Each run below is a few steps of one of 6 hidden systems, one row a step.
B, trace 1, 10 rows:
[[  1  -4 -27  30 -16 -10 -11   5  12 -16 -24   9  15  14  26 -27   5 -17]
 [ -4  16  31   2 -27  16   6   1   0 -23  -2  12   2  14  -6 -40  10  -9]
 [ -1  -7  20  -7  -3  16   9   3  -3  -5  25 -10  -3 -15 -31  -4   2  34]
 [  4  -3 -32  10  23  -8 -24  -4  10  13  17 -11   0 -15 -19  20 -33  14]
 [  4  29  -3  -2   5 -10 -11 -15   4  31 -15   2   3   6  17   9 -16 -33]
 [  0  -4  27 -23  -9  -2  37   3  -5   0   3  -8   3   7  27   2  21  -7]
 [-11 -35 -22  -7   3 -15  12  17  -5 -29  23  -4  -5   9  -8  -2  19  27]
 [ -8   1 -35  32   1  -3 -40 -17 -12  -2 -19  16  -3   7 -13  -5   3   3]
 [  8  28  24  17 -12  38  -9  -3   7  -1 -22  13   9 -10  21 -13   3 -31]
 [ -2  -2  33 -36  -3   4  27  32  24 -11  23  -4  -5 -10 -14  -7   4   4]]
Y, trace 2, 10 rows:
[[-13  36  10 -28   7 -22 -13  37 -17  33 -11   9  -6  29   7  -7  35  -2]
 [ -1  -6  20   5   1  21   4 -18 -10  13 -64  37  12 -17  14 -31  13  -3]
 [  0 -49 -16 -24  -1   1   4  23  22 -23   7  22  -6 -41 -21 -11 -21 -18]
 [-19  25 -21  -9 -12 -17 -26 -17  18  14   2 -30 -17 -12 -45  39  -8 -17]
 [ 13  22  -3  45  13   2  13 -40  17 -17  -9 -18  20   8  18   9 -25  18]
 [ 10 -21  -4 -19   6 -25  34  23   1 -25  52  -2   2  33  23 -15 -20   4]
 [-21  14  -5 -17 -35 -11  -4   3 -47  26  -1 -14 -10  23  -1  -1  35   9]
 [ -5  -9   9  27  10  46   3  -1 -25 -18 -34  18   9 -14  22  -7  33  26]
 [ 12 -22  18 -27  22  14 -13  33  13 -12  31  25 -19 -15  -5  -3   9 -35]
 [  8  19   6   9 -30 -16 -43 -10  20  52 -20 -12  -5 -17 -24   2  12 -35]]
Z, trace 3 (10 x 18):
[[  7   6  16  -7 -34 -37  -7 -25  -1 -10  24  -6 -22  52   4 -12  31 -53]
 [  9 -55  13  20 -16  12  14  -9  15 -48 -12  -5   0  -9  16   5  68  -1]
 [ 15 -10 -21  33  63  17 -34  34  -1 -22  32  12   0   2  11  14  10  39]
 [ -2  34   9 -17  27  13 -27  29 -44  62 -17  31  -3  12  29   1  17 -13]
 [ -6   3  29 -33 -12  11  33  26  32  22 -60  14  23 -50   2 -33  -9 -10]
 [ -8   4   4 -16   7 -18   6  -2  27   0  15   1   6 -22 -78 -36 -48  59]
 [-21  11 -37  12 -49  -9  -7 -55 -62  30   9 -30  -9  19 -31   4 -26  11]
 [ -1  13 -19  32 -56   5  37 -26  15 -44  -1 -37  19  18  53  18 -27 -60]
 [ 27 -15  38 -17  29 -25  15 -12  52 -70  65  -5 -27  40  -2  17  21 -31]
 [  8 -75 -11  -6  25  -1 -25  -3 -30   5  16   4 -33  -2  -5  42  96  17]]
F, trace 4 (10 x 18):
[[ 18  10  18  24  24 -18  -8 -59   0 -15   6   9  -9  40  -8 -10  -7   0]
 [ 19 -42  18 -22 -47  10  15   0 -19  26  21  -4  -6 -21  11 -10   4 -36]
 [-26  10 -20  -1   4  30  -4  60  -4 -12   8 -15   2 -28  -9  20  18  42]
 [  8  35  -3  16  57 -21 -28 -44  16  11 -20  10  -3  17 -17  13 -12  14]
 [ 26 -34  22 -17 -16 -11  28 -18   5  13 -10  18   9  -2  38 -22 -11 -51]
 [-28  -3 -11 -28 -21   8  12  73  -7 -28  32  -4  -3  -4  -7 -13  11  14]
 [-16  41 -16  18   9 -15 -41 -29   9  15 -16  -9  -6   4 -56   5   5  32]
 [ 30 -35   1  34  -9  -1  16 -48  16   1 -23   1  19 -12  36  -8 -21 -25]
 [  0 -14   0 -20 -12  17  25  49 -18 -35  59  -9  -9  12  31   9   3 -19]
 [-30  45  10 -22   1  -9 -27   3  -8  26  -9 -19 -18   5 -53  20  41  27]]
F, trace 5, 10 rows:
[[ 37  17   5  19  11  21 -39  13  11  44  34 -11   3 -22  19  24 -26 -35]
 [ -5  48  33 -18  18   2  32  40  19  18 -16 -16  22   7  41   8  15   8]
 [ -8 -15   4 -38  33 -52  32  -5  20 -10   6   7   4  21 -22 -16  -3  46]
 [ -8 -34 -54  -7 -30 -28 -14 -20 -13  17  -3   0  -4 -11 -23 -12 -43 -24]
 [-30  21 -31  28 -31  45   5   6 -15 -41 -23  -7   6 -10  27  10   1 -23]
 [  1  17  44   5  17  14   8 -28   4 -50  16  -2 -20  30 -10  12  39   4]
 [ 29 -45  22 -11 -10 -19 -28  -7   5  51  15  -4 -11 -20 -24   1  30  -9]
 [ -2  -5 -40  19   6  16 -18  57  -6  28 -13   4  28 -30  31  -1  -2  22]
 [ -7  62   8   1  47   3   8  -7 -11 -20  -5  21   8  40  18 -12 -27  11]
 [  6 -11  49 -45 -24 -20  35 -37  10   9   3   8 -10   6 -20 -30  -8 -28]]
S, trace 6, 10 rows:
[[  6  32  38   9  -1  47 -15 -15   5  29 -42  17   5 -38  -1  -3   8 -25]
 [ 10  10 -13  12  -6  16 -12  32  47  14  20 -23  17 -51  -9  18 -46  -7]
 [-14  25 -30  -6   3 -55 -21  -9  26  24   0 -22   1   3 -49   6 -28  23]
 [-12 -19 -20  21 -53 -31  33 -40  -5  -6 -36 -21  19  15   5 -23   1  18]
 [  4 -48 -10 -16 -30  -5  51   6 -33 -42  57 -17  -8  22  22  -4  -7   0]
 [-15 -12  -3 -31  19   7 -14   4 -61  -3  23  16 -36  33 -10  16  51  10]
 [  3  -3  12  33  30  49 -21   0 -19 -24 -41  26  -1  -4  38  13  65  -3]
 [ 39  16  22   3  61  16 -21  24  47  -6  20  20  -1 -14  35  15 -14 -49]
 [  3  40  19 -31  20 -23 -38  29  43  70 -35  17   1 -32 -34 -18 -19 -25]
 [-15  15  -7  23 -36   0  11   5  43   3 -54 -13  38 -52 -33 -40 -39  34]]
T, trace 7, 10 rows:
[[-39  20 -36 -40   0 -49  43 -17  -9  -8 -21 -32  -7  28   7  47  15   5]
 [ 19 -27  -7  59   8  -6  -4 -73   0 -47 -10   8   3  33  18  -3   9   1]
 [ 20 -27   2  16  -7  30 -51  40 -25  -6  49  27 -21  11  22 -17  28 -48]
 [-30  36  18 -43  24  12   9  59 -14  19 -47  11   2  -3  20  15  62  16]
 [  5   8  24  26  61   6  -7 -34  29  -8 -46  21  19 -25 -34 -16  -4  69]
 [ 32 -10 -10  18 -18   0 -58  11  25  55  39   2   0 -43 -45 -24 -57 -17]
 [-23  30 -11 -42 -58 -21  47  49  21  32  -6 -47  19 -19  22   9 -27 -29]
 [-23 -15  -3 -14  -9 -41  83 -47  10 -66  -4 -17  12  36 -12 -12 -19  42]
 [ 11 -52 -25  27 -36  -2 -32 -65 -59 -10  58  -1 -33  31 -22   0   1 -19]
 [-11  28 -11  13 -23  53 -14  30 -52  -4   9 -16 -11  20  71  46  47 -60]]
T, trace 8, 10 rows:
[[  8 -24  -9   4 -23 -37 -51  17  12  19  27   6 -11   4 -41 -28  19  -1]
 [ -9  20   9  13 -50  10   8  22  -4  31 -14 -40  19 -10  18   5  34  12]
 [  3  20  21   8  19  11  41  -4   9 -40  28 -11  12  21   6 -12 -24  40]
 [ 16 -16   9 -30  11 -16 -14 -34 -32  29  33  11 -28  13 -27  -6 -19 -20]
 [ -5 -11 -13  -2 -16  29  17  -7 -17   9 -30 -11   2 -28  38  36  13 -33]
 [-13   3 -28   8  48   1   5  25  14 -55   2  19   6  12  12   1  -8  20]
 [  4   2   0  -7  10 -33 -53 -13  -4  30 -15  30 -16  19 -34 -26  18 -18]
 [  6  -4  22  23 -38  29   0  16  21  14 -32 -18  21 -43  15  -1  31  -7]
 [ -8   7  -8  -5  17  -5  20  43  23 -29  39 -16  12  -1 -12  -5 -24  51]
 [  0  17   0 -20 -10 -42 -10 -36 -18  50   2  -8 -10  27 -28  -9 -20   4]]
S, trace 9, 10 rows:
[[  9  -1 -16   7  38   6  10  11  19  32  11 -39  15 -39   0  58  -8  51]
 [  9 -20 -53   7  49 -51 -10 -28  14  13 -20   1  10   9   5  21 -26  14]
 [-12 -24 -31 -15 -15 -33  21 -15   2 -19 -38  23   3  18  27 -19 -12 -44]
 [-18 -30  15 -47 -30   6  25  21  -3 -37  13  15 -19  -6 -15 -23  10 -26]
 [  0 -10  20   5  -8  25 -37   4 -20  -6  21  13 -21  -9 -45 -19  26  21]
 [ 10  39   3  59  -1  27 -38  -5  -6  -2   1  -6  10  13  18   0   8   3]
 [  9  40  16  -8   8 -11  17  11  25  16   9 -28  11  11  35  27  -7 -21]
 [ -1 -22  11 -42  10 -22  24  10  17  40 -14  -9   4 -29 -12   9   7  24]
 [ -3 -37 -34  17  10   3  -8   0  -8 -10 -16  17  14 -22 -19 -25 -19  38]
 [ -9  24 -30  13   0  -6  -3 -29 -14 -39   5  11  -6  36   4 -10 -36 -32]]
Y, trace 10 (10 x 18):
[[ 13  15  -7  45 -16  -6  17  29  19 -21  53 -57  22  28  57  25   6  13]
 [  1  21  43 -10   4 -33  11  19  -9   2  14   0   2  65  20 -30  59  40]
 [  5 -25   9   0   7  16 -25  -6 -61  32 -29  54  -5  11  10 -50  28   6]
 [-15  -9 -20 -11  -9  51 -22  55  -8   3 -20  29  -2 -57   0 -11  -1 -31]
 [ -8  31  30 -21   1   2 -12   0  63   4 -23 -12  -8 -48 -48  22   2 -26]
 [ 31 -18   2  22  21 -41  -6 -66  46  13  -6  -7   6 -11 -28   1 -39   6]
 [ -5 -10 -71   9  11 -43  10  12  -1 -12  37 -22  13  17  15  11 -61  14]
 [-43  58 -14 -23 -14  -9  43  12 -27 -25   4 -31   1  46  22  22   3  17]
 [  4 -18  51  -4 -12  26  54 -41 -49 -28  -4   9  -6  33  30 -17  32  14]
 [ 14 -77   2   2 -26  29 -18  26 -45  -5  43  15 -25 -14   4 -13  49  -8]]
B, trace 11, 10 rows:
[[  6 -10  20 -23 -40  18  22  45 -19   0  80 -25 -11   5  16  -2 -15 -23]
 [-38  34 -29 -19  21 -16 -20  18 -30  -2  22 -24 -22  27 -34  41  32  48]
 [ 20  -7 -12  32  77  10 -30 -31  -7   8 -42  32   3   1  28  26  24  13]
 [ 11 -21   6 -16 -12  26  -1  45   2   5 -18  46   9 -25  48 -37  -9 -71]
 [-50  19  10 -45 -55   0  29  52  14 -19 -22 -17   1 -19 -43 -26  29  23]
 [  8 -15  -4  26  36 -28   4 -48  44 -29 -19 -14  14 -12 -49   2  -5  83]
 [ 49 -26 -13  33   2 -12 -26 -49  13  32  21  14   8  -7  10 -28 -82 -51]
 [-13  49  17 -27 -83  15  24  11 -34  39  27 -44  -2  15  23   1 -13 -53]
 [-20  20  22 -31  30  -8  49  -4  -8 -45  36 -45 -20  41   2  62  55  57]
 [ 23 -67 -49  19  86 -26 -58 -15 -28 -11  22  45 -22  22   3  15  21   8]]
Z, trace 12 (10 x 18):
[[ 19  22 -33  37  25  10 -19  16 -10  41   1   5  26  -5  43  -2 -50   2]
 [ -5  36  48 -53 -22 -10  25  29   1  22  13  12   1  24  15 -41 -20 -39]
 [-23 -28  29 -32 -21  -3  49 -30  17 -27 -29 -12  -6 -30 -51  -1  30  34]
 [ -2 -24 -70  37  20   0 -22 -33 -12 -19  22 -17  -1 -13 -28  28 -44  44]
 [  3  41 -31  12 -23 -10 -26   2 -35  18  28  -4 -11  51  50   9 -17 -70]
 [  5  -4  63 -23 -23   2  35   8  45 -36 -27   0  -1   3  32 -10  60 -58]
 [ 16 -60  18   7  56  -2  -9   1  39 -32  15  12  -5 -31 -48   1  34  72]
 [ -7   4 -64  26  21  10 -62  24 -77  62  11   8   1   4   2  10  -5  41]
 [-15  73   3  -2 -30  17  20  31  -4  31 -59   9  37   8  72 -26 -24 -58]
 [  8   7  92 -54   7 -17  52 -24  74 -33  -4  21   0 -13 -51 -49 -24  -7]]

Which system made each of these runs?
trace 13:
[[ 16  11  23  12   8  -1  11 -20  32   5   7 -26  10 -10  -6  15  -7  23]
 [ 13 -23 -10 -14   7 -25  18   1  17  10  24 -20   2  -2  19  28 -16  -9]]
 | F
trace 14 (2 x 18):
[[  5  -9  -7  19  14  38 -27 -24 -17   2 -28  17  -8 -23   5  17  16 -23]
 [ 14  13   6   3   4  21 -27  44  22  21  18   1   6 -27   9  -5 -16 -19]]
 | Z
trace 15:
[[ 25  16  -8  13  46 -28 -19 -41  -3  37  -1   3   2  24  14  20 -21  -2]
 [ 14 -39   3 -21 -36  -4  15  22  -6  16  10  15   4  -7  34 -35  -8 -50]]
 | Z
trace 16:
[[-11 -31 -30  29 -28  10 -10   3  -9  -4 -42   5  17 -28  -6 -20  21  32]
 [ 12   7 -10  37  30  26 -14 -17 -16 -32  29  17   0  17  19  -3 -22   0]]
 | F
trace 17 (2 x 18):
[[ 11 -15  -6 -13 -29 -11  37  -1 -13  27  40 -50   3   1  27  33 -13  -2]
 [-33   4 -29 -25  11  10  29  11 -30  -2  -9 -29  -7  -5   6  52  26  32]]
 | F
trace 18, 2 rows:
[[  6  18   1  32  14  -3 -15   8  10   9 -30  -5  18   7  28   3  36  24]
 [  7 -15   9 -16  24 -15   4  19  17 -16  -3  37   0  12   8 -31   2  -9]]
 | Y
trace 19, 2 rows:
[[ -7  -9  10   3  10  53  -9   2  -4 -32 -25  41  -8 -27  -3 -16   6 -27]
 [ 20  21  38   5  21   8 -34  18  35 -11  18  21  -8  -2 -23 -24   4 -21]]
 | F
trace 20, 2 rows:
[[  4  28 -11  22  35  31 -33 -38  15  -8 -31  17  -2 -29 -13  27 -32 -39]
 [  8 -11 -14 -17  13 -22 -27  39  58  -7   4  13  -6 -26  -9   4  -7 -49]]
 | T
trace 21, 2 rows:
[[ 21  -7   9  27  41 -11   4 -38  38 -48   4   9   5  12  -3  -1  -7  11]
 [ 10  -7 -21 -11 -14 -33 -12   3 -10   6  51  -1 -11  34   1 -15 -35 -37]]
 | Y
trace 22 (2 x 18):
[[  5  -4 -16  16   5  12 -28  19 -21   6  -7  54  12   5   2 -72 -47  -7]
 [-30  33  -6 -45 -23  18   8  44   6  17   1  -3   2 -43 -36 -13 -48 -15]]
 | Y
trace 23, 2 rows:
[[ 13  -3  -1 -16  60 -12  23  -3  23  20  -3 -13  10 -16  12  41  -9  27]
 [  5 -32 -35 -28  11 -39   5   3  -2  18  -5  20   2   9  23  -8 -27 -35]]
 | B
trace 24 (2 x 18):
[[ 23  -3  -7  31   5   1 -39  38 -27  80   1   8  25 -11  25 -29   6  40]
 [-29  53 -34   0  42   7  31  37   6 -29 -28   2  31   8  37   9 -38  30]]
 | S
trace 25 (2 x 18):
[[ -2 -12  -1  28 -44 -11 -47 -23  -7 -28  44 -14 -28  25 -51 -11  29  -8]
 [  4  23  14  45 -42  -1 -18  12 -18   1  15 -28   8  47  38 -12  54   8]]
 | S
trace 26, 2 rows:
[[-26  51 -17 -12  -8 -17  13 -29  15 -26 -23  -4  -7  19  -8   9 -39 -44]
 [ 15 -29  53 -21 -15  -5  21 -53   1   8   0  -6 -20   4 -13   7  40 -13]]
 | B
trace 27:
[[ 26 -55 -19   1 -15 -22 -10  19  -6  25  14  14   6   5  31 -27  -3 -31]
 [-37  33 -23  10 -51   9   1  30 -27  -9 -12 -16   9  21  13 -16  18   9]]
 | B
trace 28, 2 rows:
[[  4  -9 -22   3   2  31  16  -5  -9   0  -1  -7   7 -28  25  27 -26 -20]
 [-13  25  12 -25  27  15  15  10   0 -29   6   3 -16   9   3  28  15 -16]]
 | F
trace 29 (2 x 18):
[[ 10 -15 -10 -12 -23 -28  14  16  -1  42  30 -50   5   3  25  33  18   3]
 [  3   3  -6  13  19  -4  48 -12 -20 -18   0  -7  27  36  55  -4 -13  29]]
 | T
trace 30:
[[ -6 -26 -58  11   8   9 -37  17  13 -34  17  17 -11 -28 -12  13 -29 -39]
 [ -9  49   4   5 -12  -6 -63  27  -3  15   7   4 -20  21 -18   2  39 -31]]
 | Z
trace 31 (2 x 18):
[[-11  22 -12  -5  45  -5 -36 -10  -5  17 -43  44  -1  -1 -11 -13 -11 -13]
 [  6  -7   8  12 -16   8 -22   6  43   6 -38  15   9 -43 -13 -20   2 -29]]
 | T
trace 32, 2 rows:
[[  5 -25  16 -47   9 -31  37 -12  21 -12  26   2  -4  -1 -18 -12 -40  -9]
 [-27 -35 -37 -17 -28 -20   0  -7 -22 -19  14 -16 -23   2 -37  10  17   5]]
 | Z
trace 33 (2 x 18):
[[ -1 -26  15 -14  -3 -13   4  -9 -11  15 -28  23  -2   4   4 -25  35   4]
 [ -1 -17  -8  28  -9  35  -6  10 -13  -8  -6   1  13 -28  -2 -12   6  32]]
 | T
trace 34:
[[ 10  -6 -12   0  15   2 -31  25  16 -17  28  10 -12   0  -2   1  -3 -31]
 [ -6  14  17  -2  -3   1 -29  21  -5  22 -14   8  -9   3  -8  -3  54   1]]
 | Z
trace 35 (2 x 18):
[[-23 -29 -27 -42  33 -24   1   4 -19  -8 -27  24 -20   9   0  16  38 -13]
 [-14 -14 -40  11  13   6 -37  22  15 -13 -47  36   6 -28   0 -13   4 -23]]
 | Z
trace 36, 2 rows:
[[ -3  46 -12  47  40  36 -41  53  15 -30  19  -2  12   5  14   8  14  34]
 [ 22  44  55 -16  45   6 -13 -15 -25  71 -17  26  -5  18  17  -5  15  -6]]
 | Z
trace 37:
[[ 16 -42  -6  15  -7  10   8  23   6 -29  41  -9  -2  -9  18   1   6  -2]
 [ -2  19  -6 -10  32 -22 -36  13 -14  11  15  18 -14  33 -10  -5  15   1]]
 | S
trace 38 (2 x 18):
[[  4 -29 -46  30 -37 -54 -11 -21   5 -42   9   4  -1  55  26 -30   1 -41]
 [ -8 -24  15  10 -56  10  -4  17 -41 -33   9   8 -11  39  30 -32  71 -26]]
 | T
